[[ 0.6  0.1  0.6 -0.7 -0.3  0.6]
 [-0.4 -1.0 -0.4  0.0  1.0 -0.3]
 [ 1.5 -1.2 -0.3 -0.8  0.2 -1.7]] | -0.4

[[-0.19  0.37 -2.18 -0.16 -0.12 -0.81 -0.98]
 [-0.34 -1.57  1.33 -0.33  0.36 -0.27  0.49]] | -0.19

[[ 1.0 -0.4  0.1 -0.1]
 [ 1.3 -0.3  0.3  0.0]
 [-1.6  0.1  1.2  1.2]] | 1.3

[[  6.818  12.733  -9.292 -12.306]
 [  8.025  17.899 -15.294 -22.264]
 [ 17.558  -0.709   3.141   8.399]] | 8.025

[[ 156.8   11.8    5.3  -32.7]
 [ 148.5  -97.5 -137.8   55.1]
 [-134.6  -47.8  -67.1   10.2]] | 148.5

[[-0.150 -0.132 -0.091 -0.155]
 [-0.168 -0.103 -0.039 -0.128]
 [-0.014 -0.207 -0.196  0.121]] | -0.168

[[ 12.95   1.24  10.04   5.70 -16.93 -14.33  13.05]
 [-13.57 -10.28  -7.42  -8.42  11.56  17.94  12.83]] | 12.95

[[ 0.084  0.111 -0.242 -0.064 -0.096 -0.232]
 [-0.078  0.213 -0.107 -0.035  0.002 -0.061]
 [-0.059 -0.094  0.088  0.224 -0.135 -0.170]] | -0.078
---
13	35	26	3	-9
19	8	15	-2	-21
17	4	41	-3	-26
Out: -26

-32	40	-14	18	-5	5
15	-10	-8	19	-3	-4
12	-12	20	-10	-7	4
Out: 4

2	4	8	47	-4	-5
2	20	-15	4	-4	-5
-2	8	24	4	-18	-5
Out: -5

1	0	2	-16	-9	19	22
8	44	-29	-28	22	0	9
-19	-14	27	31	-18	6	-9
Out: -9

-20	-37	46	-14	-37	27
23	6	-50	1	-1	-19
34	-15	-33	-24	19	-5
Out: -5

35	29	17	45
35	30	17	44
18	33	-14	41
Out: 41

20	-2	-42	-9	11
-18	-5	13	-3	1
-21	9	0	-37	-1
Out: -1
---
[[ 16   8 -12  13  17  12  24  -7  -1  -8  14 -20 -29  26 -26  16]
 [ -9  29   6  22 -44 -23 -23   0 -16  12  16  -2 -27  23  -8 -27]
 [ 19  16 -14   9  17  22  15  -8  -5 -12  13 -26 -37  26 -23  12]
 [-14 -11  28 -12  14  10  -4   5   6  13 -10  -8  -5 -16  -4 -11]
 [ 23   9 -16   4  14  -1  29  29  26 -54  24 -11 -16  33 -35  10]
 [ 12   9 -25   2   1  36   4  -6 -22 -14  16 -19 -50  15 -11 -17]
 [ -9 -19  24  -7  20   7 -18   0   6   0 -14 -11   2 -23  10  -5]] value 10

[[ 12  31 -15 -21  44 -11  -2  22 -18]
 [ -9 -28 -29  35  -9 -25 -29   7  29]
 [-11  -9 -32   3 -10   4 -36  10  27]
 [ 24  13  11  51 -25  13  -3 -25  16]
 [ 16  19  24 -12  -8  27   8 -18   9]
 [ 21   7 -24 -28  37 -42 -27  22 -29]] value 16

[[-31   3 -31  53  14  34  24  -6  26 -28 -11  34  19 -18 -54 -24]
 [ 26  20  -2 -12  -8  -2   8  -1  -6  16   4  -6  20  -8   4 -15]
 [  9   0   9 -15  -4 -10  -7   2  -8   8   4 -10  -6   5  16   7]
 [  6   2 -10   4  11  -1  -8  -1  12 -15   2   4  -5  -9  -7 -11]
 [ -3 -32 -25  36   3  27  10   1 -24   8  12  16  16   3 -26   0]
 [-27 -29   5 -13  34  16  -6   5 -14  20  17 -30  26  12  -1  13]
 [ 25  -2  25 -42 -12 -28 -19   5 -21  22   9 -28 -15  15  44  20]
 [ -1   0   2  -1  -2   0   1  29  -2   2   0  -1   1   2   1   2]
 [ -2  -1   0  -1   2   1   0  -3  -1   1   1  -2   1   1   0   1]
 [  0  -1   0   1   0   1   0   1  -1   0   0   0   0   0  -1   0]] value 2

[[ -6 -27 -25 -31  -9 -41  20  -4]
 [-11 -11   2 -12  -7  16   5  -5]
 [ -5  -3  -9  -8   6   4   2   8]
 [  3  15  14  17   5  22 -11   2]
 [ 10   6  18  18 -13  -9  -6 -15]
 [-19 -54  11  37 -16  10 -31  12]
 [ -4  -2  -6  -6   4   2   2   5]
 [ -9  -6 -17 -16  11   8   5  15]
 [  1   3  -1  -2   1  -1   2   0]
 [ -3  -2  -4  -4   3   3   2   4]
 [  1   2  -1   1   1  -2  -1   1]
 [-39   1 -37  -8 -41   1 -43 -14]] value 4

[[  9  15  -9  -1  -7 -13   0  21  16  11   5 -14  -7  10]
 [  7   1   5  -9 -16 -22 -14   7   5  10  17 -16 -17  -3]
 [ -4  -3  11  18  28  34  20 -16  -5  -5  -3  28  30   4]
 [-15  16 -14  17  22  20  26  15  12  -5 -22  10  23  18]
 [ 37 -13 -10  -7 -14 -13 -12  -8 -16  11  26 -10 -17 -11]
 [  9 -26  11 -33 -43 -45 -46 -15 -21   4  22 -30 -47 -31]
 [-16  10  -7  15  21  23  23   4   7  -8 -23  15  24  13]] value -11

[[  1  -1  11 -11   8 -17  44   0 -16  -4 -52 -25]
 [ 21 -15  22 -11 -34  26 -28 -28  18 -16  -5  49]
 [-32 -29 -15 -16  19  23  -7 -32  35  28  -2 -21]
 [ -1  13 -17  19  20   2 -28  13   3 -18  23  18]
 [ 23 -27  16  -1 -22  32  -2 -52  30  -6 -35  -3]
 [ 21  13  28  44  -1  -1 -32 -43  -6 -15  16  23]
 [-40 -29 -19 -10  20  32 -22 -16  36  31  18 -26]
 [-23  14  33  17  23 -30  20 -23 -26  31  16  -1]
 [-20  14   2  14  -2 -34  35  35 -37 -14 -17 -30]
 [-32  -4 -23 -23  32   1 -21 -13  -7  -1  30 -26]
 [ -7   0  20  29  13 -34  40  24 -17  34  -9  -3]] value -30

[[-28  27 -12 -25 -33  36  -3   5 -26   8]
 [  5  25 -28  -8  14  10 -24 -27 -12 -18]
 [-15  30  -7 -20  12  20 -16 -24 -12 -21]
 [ 16  12 -27  17 -31  12 -28 -27   0 -29]
 [-26 -34  18   8  26  -9  15  -5 -30  23]
 [ -4  30  17 -19   6  -2   0  41  -5  -2]
 [ 25  -5   3 -14  -3  16  -3 -33  24 -15]
 [ 15   9 -32  13 -26   2 -45  18  24 -23]] value -2
---
[-836  853 -598  983 -527  375] ⇒ 375
[-32  13  50 -23 -28 -48  39] ⇒ 39
[-707 -244  210  281  985  507] ⇒ 507
[ 111 -352 -264 -546 -244 -365  572] ⇒ 572
[3886 8984 8535 1013 7151] ⇒ 7151
[194  76   3 214 170 156] ⇒ 156
[  2 540 975 236 605] ⇒ 605
[104  90 192  58 109 147] ⇒ 147
[8 0 8 3 2 4] ⇒ 4
---
 -72   255  -815   671  -757 | -72

3638  4412  2711  6057  1787  9776  7623 | 2711

396  525  298  795  117  413  484 | 298

7809  6802  7651  5229  1954 | 7809

58   0  86  56  82 | 58

5  8  5  1
7  6  5  6
| 1

-377  -935   647  -207  -365  -153 | -935

-39   36   13   17  -49
 22  -38  -39  -23   19
| 22

340  366  361  583  542  191  643
398  838  426  570  360  507  368
679  538  366  457  442  365  335
| 366
